(in the rows, 128 means zero)
Each path is a new rotation, seen through one point. The rows after it are directions, each followed by how far the rotation turns it, in degrees each step (0 if it stays put).
Each turn is a multiple of 5 degrees from 10 to 175, or 0.
Each row of a path follows its step; steps can be skipped.
Path 1:
step 0: [127 122 125 121 135 135 123 119 133 124 119 132 136 128 128 128 130 118
 125 124 135 131 130 127 131 132 124 123 131 130 125 134 120 123 127 123
 137 116 127 125 131 133 133 132 119 126 128 132 134 128]
step 1: [128 138 128 116 125 133 135 119 136 129 131 123 129 129 119 121 127 120
 122 122 124 129 131 127 128 134 121 138 119 133 124 123 120 120 128 133
 136 128 132 130 126 130 126 131 128 124 127 129 130 131]
step 2: [126 131 126 131 126 132 127 122 132 128 125 132 131 130 128 127 136 123
 118 133 125 132 127 136 120 139 124 127 123 137 122 126 130 123 130 113
 130 122 131 131 126 133 128 119 124 128 121 137 133 130]
step 3: [123 122 125 127 129 134 139 124 138 129 126 134 134 135 129 115 120 127
 129 122 120 126 129 131 129 136 120 131 124 126 127 125 128 131 133 126
 136 124 130 134 129 131 129 122 123 130 137 129 130 118]
step 4: [124 130 129 125 127 130 127 119 144 125 135 124 130 121 129 124 137 121
 118 133 125 130 121 131 133 137 126 127 133 125 128 126 127 133 131 118
 128 127 125 138 125 130 128 136 125 125 135 131 130 123]
step 5: [125 130 135 132 125 129 131 125 136 132 132 128 123 132 122 120 122 136
 123 133 118 131 133 138 135 134 129 128 128 132 128 122 124 127 124 118
 143 123 125 125 122 123 126 130 130 130 125 130 125 122]
step 6: [119 131 133 132 127 128 138 134 129 127 124 133 129 132 126 124 130 126
 113 134 129 132 120 126 135 129 128 128 135 128 132 128 129 128 125 121
 131 123 129 132 137 130 133 132 117 125 129 138 127 118]
step 7: [129 143 127 130 125 133 129 130 131 133 139 125 125 123 131 124 121 129
 123 126 115 129 126 132 131 132 124 132 130 126 135 132 122 127 120 134
 132 124 124 126 125 133 128 127 119 126 136 131 125 117]
step 8: [129 126 137 136 127 133 123 128 133 128 140 133 121 133 126 130 133 123
 122 128 125 139 119 125 133 131 133 129 124 134 134 133 131 124 125 119
 129 133 122 121 131 128 133 125 123 135 133 137 125 124]
step 9: [124 129 131 129 123 137 138 130 124 128 138 129 130 128 124 131 114 129
 131 126 129 127 118 136 135 131 124 124 130 131 130 129 130 134 131 130
 132 128 130 117 129 122 126 126 123 126 132 141 129 123]
step 10: [123 130 132 125 134 129 128 125 129 129 129 135 121 122 127 136 133 125
 128 132 127 130 119 123 129 139 120 129 133 124 132 135 130 127 119 124
 129 129 123 118 131 131 116 134 123 128 139 134 126 128]
Speeds:
[129 127 128 128 130 130 126 129 131 128 127 128 128 130 127 128 126 126
 131 132 127 128 124 128 126 129 130 130 130 128 129 128 127 128 128 132
 127 127 128 131 128 127 126 128 129 129 124 128 127 127] -> 0
Path 2:
step 0: [135 133 128 132 130 130 129 135 132 126 132 132 126 127 133 124 119 124
 128 133 136 120 129 142 128 118 132 140 130 126 134 124 122 129 122 133
 115 125 119 137 134 126 136 131 128 124 131 134 129 137]
step 1: [128 133 123 125 130 122 117 126 138 129 135 119 123 127 113 126 136 127
 124 131 131 126 136 129 130 138 127 122 135 134 127 128 121 125 127 126
 119 131 123 134 131 118 131 127 125 131 119 140 121 133]
step 2: [136 133 130 126 128 128 135 118 131 132 125 128 119 121 125 127 124 131
 130 129 120 130 123 129 131 135 127 131 141 123 127 133 126 137 118 140
 119 130 125 129 120 122 121 129 143 122 127 131 125 134]
step 3: [130 132 129 130 137 124 137 122 129 125 126 126 131 124 128 124 128 138
 135 134 139 124 132 137 123 125 130 125 126 124 130 122 126 123 123 119
 118 129 118 139 130 122 130 143 137 124 123 125 128 122]
step 4: [143 139 131 129 137 130 129 133 136 131 144 128 133 131 123 139 131 124
 131 136 129 125 127 132 127 130 130 127 131 128 115 129 138 129 125 132
 125 136 128 137 134 123 129 126 126 127 126 132 119 132]
step 5: [129 131 132 121 129 124 134 133 134 129 132 121 124 113 123 123 134 142
 130 129 124 128 131 126 122 128 132 139 144 131 127 127 128 130 119 125
 117 127 125 128 131 126 124 117 132 133 128 124 130 127]
step 6: [131 135 126 125 124 116 123 121 142 126 129 128 124 126 123 129 123 133
 133 134 131 120 127 139 122 127 123 127 131 122 133 134 132 126 123 124
 126 127 132 139 125 133 130 133 136 122 143 123 126 125]
step 7: [130 135 131 126 128 129 132 127 125 129 133 134 139 122 133 128 128 122
 134 129 134 114 129 137 120 132 126 134 135 129 132 128 125 135 128 126
 120 126 121 130 136 115 140 126 125 127 132 139 120 134]
step 8: [130 129 123 119 128 132 128 127 139 135 131 121 123 123 112 123 118 127
 130 129 128 129 135 131 126 128 123 117 135 128 127 115 129 130 119 124
 121 126 127 134 127 122 127 116 124 127 124 136 126 130]
step 9: [136 132 128 129 120 128 131 119 127 128 130 132 115 123 122 131 123 128
 124 132 133 118 130 134 136 119 136 137 135 130 127 133 124 129 121 128
 116 129 123 129 127 126 119 129 142 120 134 133 127 125]
step 10: [128 131 121 135 133 123 133 124 129 132 133 127 127 127 123 127 140 136
 138 133 136 121 138 136 116 135 125 123 122 132 128 130 127 131 127 130
 113 130 122 132 126 128 135 136 132 123 125 138 130 130]
Speeds:
[128 128 127 127 127 127 130 125 128 126 127 131 126 128 129 127 128 129
 130 128 128 128 127 127 127 130 125 130 127 127 128 131 129 127 125 128
 128 129 128 128 127 129 129 130 129 130 129 131 130 124] -> 100
[128 129 127 129 128 127 130 125 125 130 127 125 127 125 128 129 129 130
 127 128 128 128 127 128 128 130 130 126 126 128 129 131 127 130 127 127
 129 125 127 128 127 130 128 129 129 127 132 126 128 130] -> 100
Path 3:
step 0: [126 129 125 123 125 126 128 120 139 128 125 129 127 120 131 116 123 133
 121 131 124 136 132 121 130 128 139 120 125 128 126 134 137 136 133 124
 127 124 138 135 134 129 125 129 129 132 125 131 121 123]
step 1: [123 127 127 128 127 112 128 132 130 136 126 129 124 124 129 122 123 138
 130 125 127 129 129 133 119 139 121 119 117 133 134 120 128 133 129 132
 130 136 128 124 132 132 128 128 126 122 122 135 124 126]
step 2: [123 139 138 133 130 124 130 131 135 133 125 129 134 125 128 119 122 124
 125 117 120 130 129 123 122 135 130 135 128 131 126 125 121 127 127 126
 135 118 126 125 121 115 126 132 123 123 126 125 126 128]
step 3: [129 135 136 123 123 133 131 124 138 126 125 135 126 134 126 119 125 135
 126 132 127 129 123 134 135 131 134 126 122 132 131 136 130 135 134 125
 131 128 128 129 121 127 133 132 120 131 131 127 122 112]
step 4: [127 126 132 125 131 126 133 135 127 128 129 132 114 125 121 128 118 138
 126 123 132 125 116 132 127 122 123 125 120 133 133 123 128 130 130 133
 127 127 122 122 130 124 116 128 129 129 118 133 127 121]
step 5: [124 137 130 123 125 136 127 130 135 126 132 130 123 127 132 120 126 123
 136 121 121 137 126 120 127 129 128 126 131 121 129 127 132 129 129 121
 134 127 124 122 127 122 112 135 124 129 121 128 123 135]
step 6: [126 130 123 125 115 123 123 129 133 123 128 128 122 125 136 124 124 137
 135 132 126 132 134 130 136 126 127 134 127 127 122 133 124 141 133 129
 128 128 125 124 126 136 129 134 119 122 125 130 121 118]
step 7: [113 133 124 120 129 119 126 132 123 129 122 131 121 124 124 121 123 135
 125 119 128 121 127 130 125 122 130 127 124 126 118 120 127 129 136 131
 126 121 130 131 129 129 122 129 127 125 123 120 133 128]
step 8: [126 135 132 121 123 125 124 124 125 136 123 128 123 129 122 122 130 123
 132 118 121 129 136 126 130 131 140 117 129 133 133 127 126 130 125 118
 130 131 133 124 122 127 120 133 119 133 128 128 126 128]
step 9: [132 119 128 137 129 123 133 133 136 127 124 122 123 127 126 124 121 143
 124 128 123 131 137 134 128 125 133 131 127 130 134 125 122 132 130 122
 132 124 128 132 127 133 122 131 118 129 128 128 117 120]
step 10: [118 137 126 127 130 125 131 135 131 130 127 123 129 129 130 118 125 129
 122 121 132 129 119 130 110 126 127 127 119 131 129 129 134 130 138 127
 125 131 124 136 130 129 121 133 124 131 129 123 120 129]
Speeds:
[129 129 128 126 128 126 126 130 131 129 128 127 128 128 125 129 128 131
 127 130 128 128 127 132 125 128 128 130 129 127 128 126 128 128 129 131
 125 130 128 126 129 128 129 126 128 130 127 126 128 130] -> 125
[126 126 129 129 126 127 132 130 129 126 129 130 129 128 128 134 127 130
 127 127 127 128 128 128 126 126 128 127 128 129 126 126 126 127 128 127
 127 126 128 129 128 127 128 130 128 126 126 129 129 128] -> 140
[130 126 128 129 131 132 128 129 128 127 129 127 128 130 126 128 129 129
 127 128 128 129 129 129 128 125 128 128 127 130 128 128 130 128 128 125
 127 129 126 128 128 126 125 129 128 133 128 130 126 127] -> 70
